Look-ups in named tables: a row name and a column name give one cell, copied from the table.

zapapo =
columns: ber, bamiti, rugut, buboz, gapimi, gizov, popu
rol: [177, 55, 182, 90, 10, 49, 175]
motilez: [164, 60, 196, 132, 15, 49, 151]
veg: [152, 79, 212, 66, 58, 116, 95]
gof: [156, 73, 212, 88, 14, 61, 139]
duzozo: [192, 53, 206, 131, 34, 22, 169]

What is the ber of gof in zapapo? 156
What is the buboz of gof in zapapo? 88
What is the rugut of rol in zapapo? 182
What is the buboz of rol in zapapo? 90
What is the gapimi of motilez in zapapo? 15
What is the gizov of veg in zapapo? 116
What is the gapimi of rol in zapapo? 10
What is the bamiti of duzozo in zapapo? 53
What is the bamiti of motilez in zapapo? 60
What is the popu of veg in zapapo? 95
What is the gizov of gof in zapapo? 61
What is the ber of duzozo in zapapo? 192

neke =
columns: niso, futul
kopid: [5.37, 5.64]
luv: [5.13, 4.76]
zev: [8.18, 1.59]
funi: [4.65, 2.86]
tanifos: [5.52, 6.67]
kogu: [5.06, 4.88]
til: [6.77, 5.77]

niso of luv is 5.13
futul of luv is 4.76
futul of til is 5.77
futul of kogu is 4.88
futul of zev is 1.59
futul of funi is 2.86
niso of zev is 8.18
niso of tanifos is 5.52
niso of funi is 4.65

mararig.csv
,rovuz,mefibal
sim,89,188
raz,127,163
votemup,77,212
vab,27,225

mefibal of vab = 225
mefibal of sim = 188
mefibal of raz = 163
rovuz of raz = 127
rovuz of vab = 27
rovuz of sim = 89
rovuz of votemup = 77
mefibal of votemup = 212

bod
         fofav   rav  poro   vibi    kef  senolef    nar
rut       1810   302  1422   1602   1392     1915    757
venor     1199  2900  1050   1806   1355     1357   2329
vot       1830  -864  1486   2114    468     -258   4016
bakiga    2467  2370   174    754   2839      -21   3949
zof       2384  1073  -384   1639   4517     3147   4870
bab        470  3282  6427      3   1730      455   1176
baki      2493   928  3369   -394   1855     2306   -338
gonekik   2407   430  1390   -341   2049       65   3884
tunulon   2495  1120  1804  -1436   3247      736   2007
bog       1266  1297  1825  -1041  -1933     1530  -5598
bipot     2470  1377  -275   1152    236     2326    931
nusus      773  3733   932   -121   3352     2227  -1491
kup       2071  1448   412   1702   2749     2103   3251
bar       1492   658   887   2046   2185     1755    774

rav of bog is 1297
rav of bab is 3282
poro of zof is -384
vibi of bog is -1041
rav of nusus is 3733
senolef of bar is 1755
fofav of gonekik is 2407
kef of kup is 2749
senolef of kup is 2103
kef of bab is 1730
vibi of baki is -394
vibi of nusus is -121
fofav of vot is 1830
poro of nusus is 932
vibi of gonekik is -341
vibi of venor is 1806
Which row has the largest senolef? zof

vilud
columns: lamolas, damodel, zadodud, bul, voz, torenag, piga, pebegil, vif, lize
guda: [5.513, 6.273, 6.933, 3.209, 7.556, 3.414, 5.502, 3.878, 6.195, 0.753]
fug: [3.316, 3.838, 4.311, 4.791, 5.826, 4.060, 2.782, 6.469, 4.658, 4.610]
tukot: [4.429, 4.575, 4.381, 4.175, 3.915, 4.255, 4.507, 3.918, 3.780, 4.566]
dubo: [3.945, 3.589, 3.621, 5.023, 4.203, 4.229, 5.448, 2.749, 5.791, 4.611]
tilan: [3.142, 5.905, 6.299, 3.420, 8.225, 3.024, 2.927, 4.448, 4.746, 1.252]
befava: [3.466, 3.891, 3.671, 4.317, 6.529, 3.868, 3.853, 5.563, 4.454, 5.337]

What is the lamolas of fug in vilud?
3.316
What is the lize of befava in vilud?
5.337
What is the lamolas of guda in vilud?
5.513
What is the bul of befava in vilud?
4.317
What is the pebegil of tilan in vilud?
4.448
What is the piga of guda in vilud?
5.502
What is the torenag of tilan in vilud?
3.024
What is the lamolas of dubo in vilud?
3.945
What is the bul of dubo in vilud?
5.023
What is the pebegil of fug in vilud?
6.469
What is the piga of tilan in vilud?
2.927
What is the piga of fug in vilud?
2.782
Row with the largest pebegil: fug

milireb =
	pimov	zugab	kela	vala	sem	ruze	badob	muna
nubav	47863	-51242	-30318	-50124	-37385	-51352	8284	-7972
subate	12290	-51242	-34172	-50124	18067	-37131	11264	-26
tez	-40858	-51242	-21611	22286	-37385	-11987	-55453	-11290
sunuzop	-41952	56197	8612	-50124	-37385	-43627	2910	-44012
lorusa	51774	-51242	-34357	-50124	-37385	-50922	-13420	-29495
felil	-39858	42995	-30318	-50124	-37385	-43183	-52879	-11290

badob of nubav: 8284
ruze of sunuzop: -43627
zugab of tez: -51242
kela of tez: -21611
pimov of subate: 12290
sem of tez: -37385
vala of tez: 22286
kela of lorusa: -34357
badob of subate: 11264
badob of felil: -52879
ruze of nubav: -51352
ruze of subate: -37131
muna of lorusa: -29495
sem of nubav: -37385
pimov of nubav: 47863
ruze of lorusa: -50922
pimov of sunuzop: -41952
vala of lorusa: -50124
muna of tez: -11290
Row with the largest pimov: lorusa

led
columns: pip, momi, neduk, lilon
mifezug: [97, 87, 98, 210]
nimab: [153, 213, 28, 176]
nuzoz: [206, 96, 166, 108]
dus: [230, 116, 195, 90]
mul: [33, 202, 63, 156]
duguf: [81, 27, 153, 165]
nelinav: [85, 116, 124, 185]

neduk of nelinav is 124
lilon of mifezug is 210
momi of duguf is 27
neduk of dus is 195
momi of nimab is 213
neduk of duguf is 153
pip of dus is 230

Table gusevi
,gurab,zabodal,tapig,butasug,mopabif,bef,namerif
kolobe,69.4,72.6,28.8,55.9,75.1,77.9,55.1
rumel,71.2,86.2,62.1,70.6,3.0,33.8,61.2
dutedim,62.9,87.4,60.6,57.9,48.9,55.8,48.7
furaz,63.0,59.1,60.0,92.1,34.0,68.8,66.7
gom,61.4,64.1,48.4,56.7,57.9,55.4,63.5
mig,68.7,60.9,42.4,70.2,78.7,68.7,80.5

tapig of rumel: 62.1
namerif of gom: 63.5
zabodal of mig: 60.9
bef of kolobe: 77.9
tapig of dutedim: 60.6
zabodal of furaz: 59.1
namerif of kolobe: 55.1
mopabif of rumel: 3.0
gurab of mig: 68.7
bef of dutedim: 55.8

tar
|  | norego | pive | duluz | rupe | fekoz | dodomin | zeletu | zopefud | rodode |
|---|---|---|---|---|---|---|---|---|---|
| novod | 0.716 | 0.208 | 0.542 | 0.309 | 0.762 | 0.398 | 0.617 | 0.456 | 0.452 |
| fonuz | 0.477 | 0.551 | 0.492 | 0.517 | 0.452 | 0.468 | 0.591 | 0.469 | 0.497 |
| rif | 0.277 | 0.488 | 0.451 | 0.580 | 0.484 | 0.454 | 0.418 | 0.523 | 0.487 |
| nozif | 0.573 | 0.351 | 0.457 | 0.369 | 0.607 | 0.460 | 0.558 | 0.454 | 0.466 |
| rok | 0.510 | 0.568 | 0.538 | 0.511 | 0.418 | 0.404 | 0.578 | 0.512 | 0.477 |
| daz | 0.584 | 0.363 | 0.505 | 0.384 | 0.636 | 0.486 | 0.582 | 0.497 | 0.481 |
| kog | 0.543 | 0.483 | 0.491 | 0.440 | 0.518 | 0.505 | 0.504 | 0.499 | 0.436 |
| lig | 0.498 | 0.518 | 0.437 | 0.520 | 0.516 | 0.509 | 0.487 | 0.471 | 0.470 |
| toru | 0.388 | 0.445 | 0.483 | 0.524 | 0.484 | 0.556 | 0.397 | 0.552 | 0.525 |
| rop | 0.494 | 0.496 | 0.498 | 0.498 | 0.472 | 0.485 | 0.491 | 0.481 | 0.475 |
| vupofe | 0.238 | 0.505 | 0.513 | 0.525 | 0.493 | 0.453 | 0.395 | 0.562 | 0.529 |
| sugim | 0.714 | 0.818 | 0.455 | 0.584 | 0.140 | 0.624 | 0.565 | 0.420 | 0.466 |
| vatep | 0.385 | 0.434 | 0.465 | 0.511 | 0.474 | 0.518 | 0.427 | 0.523 | 0.513 |
| dalidu | 0.084 | 0.450 | 0.480 | 0.608 | 0.508 | 0.469 | 0.295 | 0.554 | 0.456 |

daz, duluz: 0.505
dalidu, rupe: 0.608
kog, rodode: 0.436
vatep, zeletu: 0.427
fonuz, zopefud: 0.469
toru, norego: 0.388
lig, zopefud: 0.471
dalidu, zeletu: 0.295
Row with the largest rodode: vupofe

